Each run below is a few steps of one of 8 hidden systems, one row a step.
k660, seq 1, 8 rows:
[[ -8  -9  16   3 -23   3 -27 -14 -17   1  -3  -8 -18  17  -9   7   9  -7
   17 -11]
 [ 17   2 -23 -19 -22   0 -14  28  12  -1  -5   3  -2  14  -5   3  21  -2
    1   0]
 [ -8  29  19 -27   6   1  10  17   5  -7  -5  25   2   8  -6  -9  -7 -12
   -8  -2]
 [-23  -1  28   1  -8   7 -20 -14 -11 -11  -8  -3 -17  10  -4   6  -5  -9
   13 -19]
 [  4 -16 -21  -4 -28   4 -26  19   7  -5  -6   0 -17   6  -5   7  17  -2
    1  -3]
 [  2  17   0 -30  -1  -5   3  28   5  -6   6  25   0   4 -11  -8  -3 -12
  -23   5]
 [-17   8  40  -8   4   2  -9 -10 -14 -19   2   0  -8   8 -12   1  -6 -19
    4  -8]
 [  3 -19   1   7 -29   8 -25   1  -2  -4  -8  -5 -21   9 -10   8  24  -7
   15   1]]
k50, seq 2:
[[  5  14   2  -1  -8   2  -7 -19 -31  17  19 -14  14  23  -4  -2   2   9
   11  -6]
 [  6  -7  -2  24 -11  22  -9   0   7 -10 -16 -11   0  -2   7   4  31   8
   28   7]
 [ -3  19  -6   1   5   2  22   9  19  17 -19  26   3 -14  17  -8  -6  15
    5  -2]
 [ -2  12 -10 -18   6 -18 -15  -6  -5  13   7 -15  11   7   9  11 -24  10
    2 -32]
 [  5 -30  -5  18   2  -6 -21  -1   8 -16  -4 -22 -12 -23   3  17   5  -3
    5  -3]
 [  9 -11  -6   5   5 -12  21  10  10  13   1  24  -7 -28   1  -9  -4  -2
  -20  22]
 [ 15   8  -2 -17   8 -20   7  -8 -20  14  27 -11  19  15 -10  -3  -9  -3
  -14   3]
 [  7 -15  14  25   1  13  -6 -19 -14 -14   7 -25   4   0  -5   2  22  -4
   16  13]]
k727, seq 3, 8 rows:
[[ 20  26  16 -22 -15  -7 -11  11  -7  15  -2  15   4   2  -7   1  15  -2
   20  -2]
 [  1  -8   9   3   2   0  10  -3  30 -10 -32 -15  -4  14   2   9  12 -13
   22  -5]
 [-32   6  -5  -6   4  12  17   5  12  -5 -11  16  -8  16   6 -10 -21   0
  -18  -8]
 [ -2  24  -1 -23 -16   0 -30  19 -12   2   9  16  -2   0  -2   2  -3   7
    0 -19]
 [ 13 -10   5  -4   0  -4 -18  16  22 -24 -18 -13  -6 -12  -2  16  17 -14
   15  -4]
 [-17 -17   1  -4  10  -4  21   7  19 -15  -6   8 -14   4  -8  -5 -14 -21
  -28  10]
 [ -4  12   5 -19 -19   4 -12   8 -25   5  18  21  -7  18 -16 -10   1  -6
  -15   5]
 [ 20   9  17   0 -12   9 -11  12   5 -10 -12   3   0  -4  -6   3  35  -6
   26  10]]
k358, seq 4 (8 x 20):
[[-17  -4 -29  -4  15  -4  12   4  16   0  -1  -6   4   4  14   2 -28   9
  -21 -15]
 [-19 -31  -5  19   7   1  -5  -6  15 -19 -10 -14 -18 -12   6   9 -11  -5
   -8  -8]
 [ 10 -29  -9  16   3  -8  10   7  11   0   3   7 -12 -28  -2  -2   5  -5
  -16  25]
 [  4 -13  -4  -6  14 -21  10  -5 -12   6  26  -3   4  -6 -10  -4 -19  -9
  -32  11]
 [ -6 -14  21  19  14  -6   0 -31 -22  -2  15 -21   2  -7  -3   2 -12  -4
    0   0]
 [ 12  -9  -3  28   0   4  15 -21 -13  26   5  -2   7 -16   7  -5   9  17
   14  17]
 [  2   2 -32   5   4  -1  20  -9  -5  22  12 -10  19  14  11  -6 -10  19
   -9  -1]
 [-18  -7 -14  14  19   7   7 -12  12 -12  -8 -28   9   6  17   7 -16  11
    1 -18]]
k445, seq 5 (8 x 20):
[[-16 -15 -19  -2  17  -5   5  -1  -1 -13  18 -15   4   6  -1   0 -25  -3
  -33  -5]
 [ -9 -22  12  24   6   3 -20  -7  -8 -21   5  -9 -13 -32   2   8  -2  -2
   -1   0]
 [ 21 -13   8  15  -2  -9  15 -11 -14  22  13   9  -1 -21  -7  -8  11   0
   -1  28]
 [  5  -7  -3   1  10   4  18 -13 -13  -6  19 -23  17  27 -11  -7   4 -10
  -13  14]
 [-11   0   9  25   6  23  -8 -18  -9 -17  -4 -24   7   2   9   4  10  10
   21  -7]
 [ 14   4 -15  17  -8   2   5 -10  -8  34  -1   4   6 -13  14  -2   9  25
   18   3]
 [  7  -7 -43  -4   2  -2  12   8   7   7  11 -14  15  17   4  -2  -3   9
  -18   3]
 [-23 -12 -13  17  16  15  -4   4  11 -28  -3 -13  -1 -13  13   4 -12   7
  -11 -11]]
k727, seq 6 (8 x 20):
[[  8  11  -2 -26  15  -9  10  12  22 -16  -9 -17  15  23  -2   6  -2 -15
   -1 -10]
 [-33   1  27  -2   2   9 -10  -8  -7 -20  -5   5 -17   9  -5   0 -16 -12
   -5 -15]
 [ -3  -2  -7  -2 -26   5 -16  22   3   9  -9  31 -22 -15   0  -3   9   5
   -1   2]
 [ 24   4 -15 -25   2 -10   2  25  22 -10  -5  -8  11  10  -6   6  15 -13
   -4   5]
 [-17   1  30  -8  14   3   6  -7  -1 -27  -2  -8  -2  17 -12  -1  -8 -24
   -6  -3]
 [-17   0  16   4 -24   8  -7   2  -9  11  -8  35 -27  -5  -5  -8   2  -1
    0   4]
 [ 23  10 -19 -16 -16  -2   1  25  19  10 -12  10   5   8  -1   0  22   1
    9   6]
 [ -4  12  14 -16  20   1  11   3  16 -27 -10 -17  13  21  -2   4  -2 -17
    2  -9]]
k50, seq 7 (8 x 20):
[[ -7 -16 -31  -5   2  -3 -11   2   4  -9   8 -28   4  18   4  10 -13   3
  -15 -18]
 [  2  -8   9  11  15   5 -13  14   1 -31   8   0  -2 -38   1   3   4  -4
   -9   9]
 [ 10   3  19 -12  -6 -22  10  -2  -7  25   4  26 -11  -8 -13  -6  -6 -13
   -7  12]
 [  4 -13 -13  -3  -5  -1   9 -14  -8   4  10 -25   7  39 -11  -1   5  -8
   -7   4]
 [ -8   1   5  25   9  33   3   1  -6 -29   4  -5   9  -9   6  -9  18   8
    2  16]
 [  1  31  20  -9 -11   1   0   6 -10  19  -5  35  -4 -10   1  -8   2   7
   12  -1]
 [  1   0 -12 -15 -12 -11  -5  -6  11  13 -14 -18   1  33   1  11  -1  -2
   14 -21]
 [-18 -15 -13  19  15  14   1   3  19 -28 -11 -16  -1 -11  15   5  -5   5
   -5  -6]]
k900, seq 8:
[[ 19   7  15  -7 -16 -18 -25   0 -11  20   0   9  -9 -19  -3   9   8   1
   20  -6]
 [ -9  -1 -22   1 -18  10   3   6  21  13 -27   4  -8  20  11   2   6  11
   13 -13]
 [-24  19  -5  -6  12  23   2  16  -2 -24   7  10   9   2   5 -11 -11   7
  -21  -6]
 [  6  -5  18 -13  -3 -14 -25  13 -12 -11  15  11 -14 -22 -15   5  -1 -16
  -13   2]
 [ 11 -25  -6   3 -16  -9   6   4  26   4 -24  -3 -17   8  -6   6  19 -14
   10  10]
 [ -7  11  -4   4  12  25  32   3   7 -14  -4  -1  17  23   0 -15  10  -1
   -6  16]
 [ 15  20  21 -13  10  -4 -12   0 -29  -9  28  -4  17  -5 -11  -3   2  -6
   -3   6]
 [ 25  -4   3   1 -14 -15 -18  -1   6  16 -12  -9  -4 -10   2  15  18   2
   30  -6]]
k634, seq 9, 8 rows:
[[-32   7   4  16  -2  30  -5  -8 -22 -12   9   7  -2   7   5 -12  -7  13
   -7  -5]
 [ 19  29   5 -11  -8   2 -18  19 -10   7   6  17  10 -19   3   0  14  12
   14   0]
 [  9  -4  13 -20  -6 -17   9  11  25  -4 -20   6 -12  12 -14   4   8 -26
    3   4]
 [-38  -5   8   9   2  18  10 -13  -3 -12  -6   2 -11  20   1  -7 -17  -2
  -11  -8]
 [ -4  28   0  -3  -4  15 -23  10 -25   0  17  14   9 -16   7  -4   0  21
    2 -10]
 [ 24   8   5 -23  -6 -14  -5  27  18  -3 -11  13  -4  -8  -8   5  16 -15
    5   7]
 [-24 -11  12   1   5   4  25  -7  16 -10 -17   8 -15  19  -6  -6 -10 -18
  -12   4]
 [-24  17   8   7  -1  20 -12  -8 -32  -3  18  10   3   1   3  -9 -12  15
   -7  -8]]
k445, seq 10:
[[  4 -32   8   6 -19 -11 -15  -2   9   0 -13  -1 -28  -5 -11  10  12 -18
    6   4]
 [  0  10  10   0  -9  18  14  11 -11  -3   7  27  -1   3 -13 -19  19  -5
  -11  29]
 [  0  30  22 -18  21  -6   3  -9 -14  -6  12 -12  24  12  -2   0 -13  -3
    4 -13]
 [  7  -8   6   4 -11  -8 -14 -11  12   6 -22 -19  -7   8   4  16  11  -3
   31 -16]
 [  1   3 -19   4 -24  18  11  15   8  15 -12  26  -8   8   3 -11  19  11
    2  15]
 [ -9  29 -10 -22  15   2   3  16  -4  -6  13   7  19   7   5  -7 -19   9
  -20 -13]
 [ -3  -8   7  -5  11 -20 -20   0  16 -12 -12 -15  -8 -18   7  20 -16  -6
    7 -26]
 [  3 -22   1   8 -21  -5   4   6  10  15 -13  25 -28 -13  -6  -2  11  -8
   -3  18]]
k358, seq 11, 8 rows:
[[ -9 -29  16  15  -1 -18   6 -19   0  13  -6   6 -25 -16  -4   4 -14 -12
   -5   4]
 [  6 -23  -8  17  -6   8  13  -9 -20   5  21  -2  -2   3 -12 -13  11  -3
  -17  31]
 [ 13   9  -3   2  25  -5   4  -8 -18  -2  28 -20  29 -11   3  -1  -8   8
   -7   3]
 [ -4   0   7  14  10 -12   7 -27  -1  24  -7  -9   3  -9  15   7 -18  12
   17 -17]
 [-10 -20 -22  24 -13  15  19 -14   5  18 -10  -1  -7  16   8  -8   6  13
    3  10]
 [ -2  -4 -35   7  13  14  10  15  10 -18   9 -13  17   0  10  -4   0  11
  -20   5]
 [ -7  -8  -5  -1  22 -17  -6   3  19  -9  -6  -9  -2 -26  13  13 -25   1
   -7 -20]
 [ -9 -35   3  15  -8 -12   8 -14  10  11 -12   6 -29 -10  -4   3  -8 -12
   -8   7]]
k634, seq 12, 8 rows:
[[-23  -4  24   9  -6  20 -18  -4 -23 -22  11   7 -15  -2  -9  -5   0  -7
   -8   2]
 [  3  16  -3   3 -22  20  -8  18  -5   8  -7  29  -4  -8   4  -9  23  15
   11   9]
 [  9  25  17 -28  -1  -9  15   6  11   8 -14  11   6  22  -7  -3   5 -14
   11  -2]
 [-28  -1  25  -4   4   8 -12  -7  -2 -27  -6  -6 -13  14  -6   4 -10 -16
   -1 -16]
 [-19  10  -8   5 -15  20 -23  14  -6  -3  -3  23 -12 -13  10  -2  -1  19
    0 -12]
 [ 13  27  -7 -33  -3  -8   5  26  10   9  -2  23   8   4  -2  -4   1  -2
   -6  -1]
 [-13   1  25 -14  15  -2  10   4   9 -30  -3   1  -5   9 -13  -2  -8 -27
  -15   2]
 [-28  -1  14  18  -7  22  -8  -2 -16  -9   3  23 -17 -14   1 -10  -5   6
   -8   4]]
k900, seq 13:
[[-16 -21  10  -8  -7 -15   2  -1   7   2  -6  14 -28   3 -13   1 -16 -21
  -18   0]
 [ -8 -33  -7  15   1  10   8  -5   8 -22  -1 -19  -8  16  -9   0   9 -15
  -13  14]
 [ 19  -6   1  12  19   1  24  -1  -4  -7  16  -7  18 -11  -5 -10  12  -4
  -12  31]
 [ 24   7  19  -8   8 -23  14 -19 -11  22   6 -10  14   5  -8   2   2  -8
   13   7]
 [  1   5   0  15  -3   7  -4 -23  -7  11  -8 -23  10  13  11   7   7  14
   30 -14]
 [ -7  19 -17  12   2  16  -5   1 -13  13   8  10  13 -15  20  -5  -6  32
    4  -8]
 [ -9  10  -5 -19  -2 -18 -16   8  -4  15   7  18  -9 -13   5   5 -29   6
  -13 -23]
 [-25 -22  -1   2  -6  -3 -14   1  17 -12 -17  -1 -27  -2   3  11 -15  -9
   -5 -18]]
k660, seq 14, 8 rows:
[[ -9   0  15 -20  -4 -22   3   3  -1  13   1  26 -19  -4 -10  -1 -21 -14
  -17  -3]
 [-10 -10   8  -7   1   4 -15  -8 -11 -25   9 -27  -2  26 -14   7  -1 -17
   -5  -9]
 [ 10  -1   0   7 -18  21 -11  21   1 -16  -3  12  -6  -7  -6  -4  35  -1
    8  20]
 [  8  16  15 -22 -12 -19   3   4  -8  28   2  30  -9  -1 -10  -5  -6  -7
   -3   1]
 [ -6   6  13 -17   3  -4  -8 -10  -1 -12  -4 -25   5  34  -7  10  -5 -15
    9 -20]
 [ -6   1  -5   9 -16  29  -7  17  12 -18 -18   8  -6   5   3  -3  27   5
   13   6]
 [ -7  15   1 -17 -15  -8  -8  13  -6  22   2  36 -14  -9   0  -5 -13   4
  -10  -8]
 [ -8   0  11 -21   9 -15 -19   0   0 -19   4 -19   0  15  -8  14 -17 -17
   -5 -24]]
k220, seq 15:
[[ 28   4  15  -1  20 -21  19 -11  -4  12  10 -11  20 -14  -3   0   2  -6
    5  15]
 [  0 -23  16  21  -8  -5  -6 -29  -9  10  -7 -19 -12   3  -3   9   6  -5
   21  -2]
 [ -6  -1 -18  22 -18  25   1  -9 -21  14   9   4   1   9   5 -11  13  22
    4  10]
 [  8  28 -10  -8  12  -2  24  -3   1  21   0   0  27  10  12  -6  -6  16
    6  -4]
 [-13  -3   6   6  15  -8   1 -16  17  -2 -20 -19   0  -3  16  14 -18   3
   16 -28]
 [-24 -19 -17  26  -2  14  -7  -1  -1  -5   1   6 -15 -19  13  -3 -13  15
  -14  -3]
 [  6   2 -19  -4  17  -9  18   6  -7   8  25   3  16 -10   1  -9 -16   6
  -31  11]
 [ 15 -11  13   2  24 -21   2 -15   1  -9   7 -31  13 -10  -3  12  -5 -13
    3  -1]]
k220, seq 16:
[[ 20  -9 -15  24   4   9  -3   4   3  -1   2  -8  10 -29  11   2  22  15
   11  15]
 [  4  -6   8   9   4 -10  37 -21   2  30  -6  11  -2   1   1  -9  -6  -3
   -1  17]
 [-17  -1   6   5   2   4  -8 -26 -24  -1  13 -24   5  23  -1   2 -13   3
    2 -17]
 [ 10   7 -20  18   1  15 -14   7  -5   1   4  -7  15 -21  19   3  12  27
   13  -4]
 [  7  -5 -11   5   9 -15  36  -6  21  27 -16  10   1  -8  11  -4  -9   5
    0   7]
 [-27 -11   7   8  13   0   7 -26  -9  -8   6 -20  -2  16  -1   1 -25  -6
  -11 -13]
 [  1   3 -10  17   6  13 -23   3 -20 -10  21  -7  11 -28  11   2   2  20
   -3  -3]
 [ 26  -9 -15   4   6 -22  22  -1  13  28  -1   3   6 -19   5   0   1   5
   -1  15]]

Which system made each of these runs?
seq 17, 2 rows:
[[ 11   5   2 -15   5 -11  36   6  24  11 -16  12   3  14  -5  -8   3 -15
   -3  14]
 [ -8  12  25  -4   7  13   0 -14 -14 -21   5 -18  11  28 -10  -2   6 -11
    9  -4]]
 | k900
seq 18, 2 rows:
[[  2  33  29 -10  -5   4  -8  -7 -16  10  -4  10   7   2   2   0   4   6
   26 -13]
 [ -3  -2 -20  -8 -22  -5 -16   7  13  18 -19   2 -12   9  10  10  -1  11
   13 -22]]
 | k220
seq 19, 2 rows:
[[ 23 -15   5  11   8 -16  -3   7  13  -2  -4   1  -4 -42   2   7   8  -4
    5  13]
 [  1 -27 -10   7  -9 -13  25 -16   3  28  -3   5 -13  12  -6  -6  -5  -8
  -11  15]]
 | k634
seq 20:
[[ 18  -3 -35  -3  -5  -9  -5  23  14  14   1   7   4 -21  12   3   3  15
   -7   1]
 [-14  15  14 -18  15 -13  20   4  23   1 -20  13  -2   4   4  -1 -23 -10
   -5 -13]]
 | k900
seq 21 (2 x 20):
[[ 11   0 -10  16  16   4 -12   5  -8  -9  16 -12  16 -35  13   4   0  17
   -1   0]
 [ 13 -24 -11  16  15 -18  25 -14  11  16  -1 -13   4 -15   6   2  -7   0
   -5  12]]
 | k445
seq 22, 2 rows:
[[ 25  17  23 -11   5 -20  15  -8 -11  23   9   9  13  -6  -8  -4   4  -5
    9  12]
 [  2 -13  -2  15  -6   1  11 -30  -8  17  -2 -24   4  25   1   1   6   3
   17   2]]
 | k50
seq 23 (2 x 20):
[[ 17  -2 -30  -9   0 -15   6  17   1  16  17  10   8 -14   1  -5  -5   8
  -25  11]
 [ 15  -9   4   1  22  -7  25   0   3 -12  13 -10  13  -2 -11  -6   5 -17
  -18  27]]
 | k634
seq 24 (2 x 20):
[[-10  23  19  -6  29   1  20  -3  14 -13 -12  -5  17   0  11  -1 -13  -2
    7 -12]
 [-24  -3   2  15 -18  12 -13  -2  -5  12 -11  25 -23 -14  10  -2  -7  14
    4  -9]]
 | k358
seq 25:
[[-20  -9 -13  14 -21  19 -20 -10 -25   4  11  -4 -10  15   1  -2   0  14
   -3  -8]
 [ 26  -6 -18   7   5   2  -4  11  14 -11  -3 -25  16  -5   6  10  24   3
   14   5]]
 | k358
seq 26 (2 x 20):
[[  7  -7   0   1   4   1  37  -1   3   8   4  14   2   8  -9 -16   6 -10
  -18  32]
 [ -4   5  30  15   8  12  11 -25 -27  -4  13  -6   8   6  -9 -10   6  -5
    6  16]]
 | k634
seq 27:
[[  6 -26 -27  -3 -18 -16  -8  11  23  13 -15   0 -19   0   2  11   1  -2
   -4  -5]
 [  3  -6 -19  -5  27  -8  16  14  18 -18   8 -11  13 -10   3   0 -14  -4
  -26   5]]
 | k50
seq 28:
[[ 19  29 -12 -18   9 -11   9  18   9  15   2  13  20 -13  10  -1  -4  13
    2  -4]
 [-16  20  28 -17  -2  -6 -11  -4   3  -1 -16   8  -8   8   1   8 -12  -7
   15 -27]]
 | k900
seq 29 (2 x 20):
[[ -6 -22 -20  10   1  -6  25 -21  11  19  -9 -16   0  22   5   0  -9   2
   -3  -1]
 [-15   1  -1  16  27   9  13 -16 -13 -11  16 -17  18  -5   9  -4 -18  10
  -12  -1]]
 | k900
seq 30, 2 rows:
[[-14   2  -2  -9  -7   9   5  13  31 -10 -33   6 -11  18   6   3   3  -5
    9 -13]
 [-29   7  -6 -10  12   2  -3  10  12 -15  -6   5  -4   2   9   3 -29   1
  -19 -24]]
 | k50
seq 31 (2 x 20):
[[ 20 -11   1 -15   3 -35  10   2   3  20   8   7  -4 -11 -11   2  -8 -15
  -15  10]
 [  0 -15   2   6 -14   8   0 -16 -16  -1   7 -20   0  36 -15  -3  16 -10
    3  10]]
 | k727
seq 32, 2 rows:
[[-23 -15   0  17 -13  21  -5 -19  -7  -7  -7 -14 -10  29  -1   1   4   0
    8  -8]
 [  7  18  -8  11 -11  20 -17   8 -18   7   9  12   8 -17  10  -5  16  26
   12   2]]
 | k445
seq 33:
[[ -2  19  -1   8  -2  20 -29   4 -21 -11  13  -6  12 -13   9   3   7  20
   12 -13]
 [ 14 -12   2  10  15 -18  -1   4  20  -2 -10  -5  -2 -41  11  12  -2   0
    5   0]]
 | k727
seq 34 (2 x 20):
[[ 13  10  20 -16 -12   3 -24  15  -6 -19   0   0  -2   5 -14   5  24 -15
   13   1]
 [ 16  30  26 -24  -4  -6  -2  13  -2   4  -5  19   5   0  -8  -2  13  -9
   15   2]]
 | k358
seq 35 (2 x 20):
[[  6  10  19 -10 -11  -2   2  16  -1   8  -3  38 -14 -16 -10  -9   9 -10
   -3  16]
 [  0   5  -2 -22  -3 -11  14  -7   3  10  -3  -9   5  43 -10  -1  -6 -13
   -3  -6]]
 | k50
